Each row is where one point has got to under a steady rotation. How many steps took it there?
The counts run from 0 to 216.
[ -9  17 -19  29 -22  12  12  50  36  65 -12 -35 -10 -16 -35  17  -4  28
  19  19  11 -19 -23  39 -30   0  -7 -46  11  18  -5 -16  10  24   7  35
 -60   3  -4  42 -20 -80  23   7 -55]  119
[ 30  31 -30   4 -11  13  32 -19 -19  -3  -6  19 -45  -2  -8 -17   8  46
 -15  -9   7 -35 -11  16  11  22 -35  -4   5  74   0 -11 -17  38  29  83
 -18 -10  14 -45 -66  25  32 -19 -39]  78
[ 18  45  28  48 -27  29   7 -29  15 -54  31  33 -25 -25  -2  18 -25  49
 -26   6 -36  -6  39  20  25 -21 -29  -9 -20  39 -30 -21   0  12   7 -13
 -25 -34  56  11 -35 -16  16  46 -55]  200
[  5  66  22 -34 -19  -2  -9  61 -48  32  16   5   9 -27 -48  40   8  13
 -11  27   9  -3 -33  70  23  -5  -3  -4  35 -31 -16 -29   3  21  -2 -20
 -22  46  25 -40 -24 -40  29  46 -17]  169
[-15  17  22  39   7  66   7 -16 -51  38  45  10 -10 -20  41   0  19   7
 -11  33 -42  24   9 -78   8  -3  -5  21 -41  20  24   7  19 -20   9  27
  43 -31  60  -2 -22 -21  40 -19 -17]  106
[ 14  53 -33  55  16  45   8  37  51  30   4  -8 -25  10  27  45 -23 -22
  11  26  -9  14 -12  13 -13 -34   8  -8  -7  11  24   5  20 -17 -41  56
 -31  -1  38  34 -11 -90  13  18  -3]  114
[ 13  22  32 -25 -49  66  -8 -30 -49  20   3  27  14 -39  27  15   2 -43
  27   8 -22   1  -2  41  21  -2  23  22 -16 -10  -7 -20 -16   2  27  45
  65   6  31  18 -28 -47  12  21  12]  191
[-23  25  -5  21  15  44 -34  10 -38  26  17 -14 -13 -21  32  18  17   0
 -10  11 -48  33  16 -54  -2   0 -20  17 -33  46  23 -49   5 -37   6  60
  47 -13  43  21 -32 -56  74 -31 -21]  107
[ 31  -2  12  -1 -16  20 -17  25 -55   6  24  29   4  31 -39  16 -16  32
 -10 -45  30  -5  13  25  41  44 -13  30 -28  50   1 -37 -12  18  71  16
  -4  38  -9 -12 -70  19  21 -34  34]  179
[-64 -16  21  41 -10  34 -40 -14  -5  33   6 -20  -7  27  28  27  56 -18
  14   0  -7   6  11 -20  15  -2 -21  33 -14  40  73 -41  42   4  30 -20
  12 -28  27  57  -3 -45  42 -14 -12]  103
[ 46  18 -41  25 -21  32  33 -28 -38  27  -1  24  -2 -12 -38  39  29   0
  25  15 -35 -49   1  44   1 -21  -1 -32  21  51  42 -39  11  36 -22  58
 -24  27  27   7 -63 -22  13 -11   3]  75
[ 54  62 -16  37  -4   9  58  12 -54  -8  23  40 -39 -20  -9  18 -61   6
 -33  10   1  -8 -34  21  -4  24  -6  -1   6 -20 -14  13 -31  -6 -24  41
  10 -43  26 -37 -29 -14  16 -33 -29]  161
[  1 -19  31 -22 -27  30 -33 -37  -5  54 -16  40 -20  17  -3  17 -46  27
 -14 -21  16  26  37  27  21  29  -1   2 -59  -3   8  55  25  12  59   8
 -39 -33  48  -2 -56  26  -5   5  -3]  94
[ 14  27  -4  43  15   9  36  34 -71  27  63 -19   8 -44 -57  20   0  23
 -17  13 -18  18  29 -23   8  40  11  14  -8  10   2  -9 -10 -21  29 -25
  -4  12  23  -5 -48 -19  46 -55 -17]  23
[-35  -5  38 -24 -27  49 -23 -19 -12  53 -45  47 -32  31  29  27 -14  10
   2 -18  35  -3 -11  13 -10 -11 -18 -47 -47  38  27  19   8  -3  31  -2
 -15 -12  29 -76  -5  -7   4  77 -44]  88
[ 41   3  14  -3  -2  15  12   8 -54  15  30  61 -44  54 -32  47 -12   7
 -28 -47  -6   0  34  20  27 -27 -15   5 -29  22   8  13  17 -13  37 -43
 -27  18  42 -61 -28  49   1   0  22]  177
[-24  37  39  25 -17  10 -16  84   6  34  34 -12  -5 -23 -39  12 -17  18
   3  -6   2   2  27   0 -25  37 -18  33   0  -4 -39 -19  -2  16  45 -51
  12  12  18  54 -15 -55  72 -28 -53]  18
[ -1  18  38 -24 -36  23  -7  14 -78  70  23  -9 -25   6   7   0 -44   2
 -39   4  24  34 -24  -8  23   8  13  13 -75 -54  18  27  -1 -43  57  -7
   3 -36  11 -27 -17 -21 -11 -18  16]  139
[ 25  30 -10 -24 -70   2  29  13 -37  18  -4 -13 -68  40 -46  19   7 -42
   2   3   6 -28 -43  86   2 -36  20 -30 -21  -9 -23 -16  -8  23  -6   4
  10  12  -7 -47 -12 -54  21  29 -15]  37
[ 23  73 -17   3  -1  17  21  56  -6   9  -7  19 -37   4 -23  39 -45 -21
   2  -1  32 -14 -49  87   6  35  -9   8  52   5   4 -28 -33  30  -7  25
 -26 -14  -6  -6 -11 -67  27 -22 -24]  164
[ 48  23 -10  36 -13  29   5   3 -21  24   9  12  19 -24 -30  11  39  24
   9  -9 -31 -39  19  20 -26 -21 -24 -40   8  67   0 -70  -7  22  18  71
 -14  35  24  24 -60 -16  13 -10 -30]  74
[ 17  20   2  12 -19  17  -3  32   0  16  26 -19 -26  -1   7  36   5 -42
   1   4 -39  24   8  52  51 -21  39  61  -5 -19   5   2  37 -14  54 -31
 -10   1  41  68 -15 -59  32 -11  35]  147
[ -6 -15  21  -3 -21  31 -11  30 -21  50 -29  25 -54  -8  49  61 -49 -27
  -8  -5   9  18 -34  52   0  25   9   8   5 -25  33   9  23 -44  20 -17
  -9 -64  21  11  14 -46 -18  -2   0]  9
[  0  21  40  -5 -48  22   1  42 -11  40 -16  18 -45   3  22   9 -92  -5
 -15 -21  15   7 -11   4 -31  27  -2  10 -19 -50 -33  24 -14   2  34   0
  29 -67  38  38 -15 -18  12 -43 -40]  11
[-14   7 -22  15  -3  -1  10  17 -24  40  11  30 -63  74  -4  57 -29   7
 -19 -23  34  17 -65  13  33  29  -9  22  -6  10  39  29  46 -14  19 -26
 -26 -15   9 -75  13  -2  22   2  12]  132
[-21  63  10 -13   1  20 -14 -27   1  27  -3  13 -60  63 -27  25 -19  13
  -1  -3  35   7  12  -6  18  -8 -27   0 -29   6  20  17 -24  51 -15  42
 -22   8  29 -88 -40  -7  51  33 -30]  216
[ 12   9  70 -12 -53  67  -7 -15 -67  -6  -3  20 -27   0  57 -10  19 -14
 -15  -6   5 -12  16   4  -9 -11  -2  -1 -38  22  19 -14 -34  -7  49  10
  65 -36  30 -12 -15 -23   0  11 -35]  189
[  4  42  22 -20  37  40  13  11 -28  22 -17  34 -41   7  28  10   7  22
 -19 -11  26 -21   2 -14 -12  38 -59  -1  36  59  43   7 -25  27   2  42
 -26 -32  55 -63 -26  28  26 -11 -38]  211
[  9  59  50 -24  20  67   1 -14 -41 -13  18  41 -17 -16  28  19 -16 -23
 -31  20 -10  40  45   1  27   8  -9  43  -9 -14   2  18 -32   8  19   2
  27 -33  90 -31 -41  -3  28  -4 -12]  61
[ 15  74  43  11  -8  34  34  63 -11   3   3  23 -54  16  -3  38 -30  -5
 -21  -2  41 -35 -30  35 -19 -16 -24 -12  43  -8  -9  18 -20  36  -5 -16
 -31 -25  30 -46  14 -14   0  42 -45]  166
[-18   9  15  21 -15  12  -7  29  -8  34  18   0 -57  76   1  19 -47  26
 -28 -36  44  11 -39 -22  32  29 -42   3 -30  39  20   6  26 -19  34 -14
  -5 -27  -5 -63   9  -1  33  -8  -8]  133
[ 22  30  25   0  -7  64  13 -16 -14 -27   9  36   3 -49  26  -5 -34   1
  13  20 -10  16  38  34  11  28  27  19 -20  24 -38  21 -11  12  71  24
  19 -22  63   1 -54 -27  16  29 -14]  195
[  2  28 -16   8 -49  23  10 -45  -7  10 -26  44 -51  53  -6  11 -14  -8
  20  -6  16 -33 -53  27  -1   6 -22  -9  -2  34  23  -8   3  68 -33  51
  17  -5   6 -68 -31   8  17  31 -32]  82
[-50  11  -6 -48 -29  24 -39 -18  -1  45 -39  18   4  24  -8  29  -7   3
  28   1  31  10 -60  68  39  37  -2 -13  -6  20  18 -28  29  26   4  42
   6  18  -6 -51 -30 -48  36  54  -8]  86
[ -1  -1  13  37 -53  23  11  -4 -48  45  -2  27 -32   4  28  30 -56   1
 -27  -4 -11   1 -69 -12  10   9  -7 -25 -54 -19  22  16  41 -44  11  -9
  30 -54  26 -33  13 -17  -9   3 -27]  5
[-30   2 -50  24  14  37 -14 -27  -7  44   8 -18 -13 -19  18  28   5 -36
  29   8 -29  53  -2 -14  -8  18   9   6 -21  24  37 -27  -5 -33  -9  58
  28  -3  11  34 -40 -83  64 -41  -8]  108
[-12  17  59 -20 -11  62 -37  -2 -78  31  10  33  37 -48  30  29 -11  -8
  -3  -3  15  11  -4  18  12  40 -13  20  10  -6  34 -36 -12  -4  30   8
  53 -27  19  22 -20 -27  16 -32  -7]  57
[  1  61   3  43   2  34  37  37  24  34  19 -33 -31 -25   4 -14 -25  65
 -16  63  16  19 -21   5   8   6   8 -17 -20   3  -2  55   6   6  33  34
 -59 -43  19  -4 -40 -43  13  33 -44]  117
[ 10  47   6  -4 -21  26  12 -44 -25  12   5  33 -26  29  18  10 -14  27
   2  23  19 -14 -61   6  37   9 -21  -4  -7  28   7  12  18  45  -7  41
   7 -15  32 -94 -30  26  20  58 -19]  83
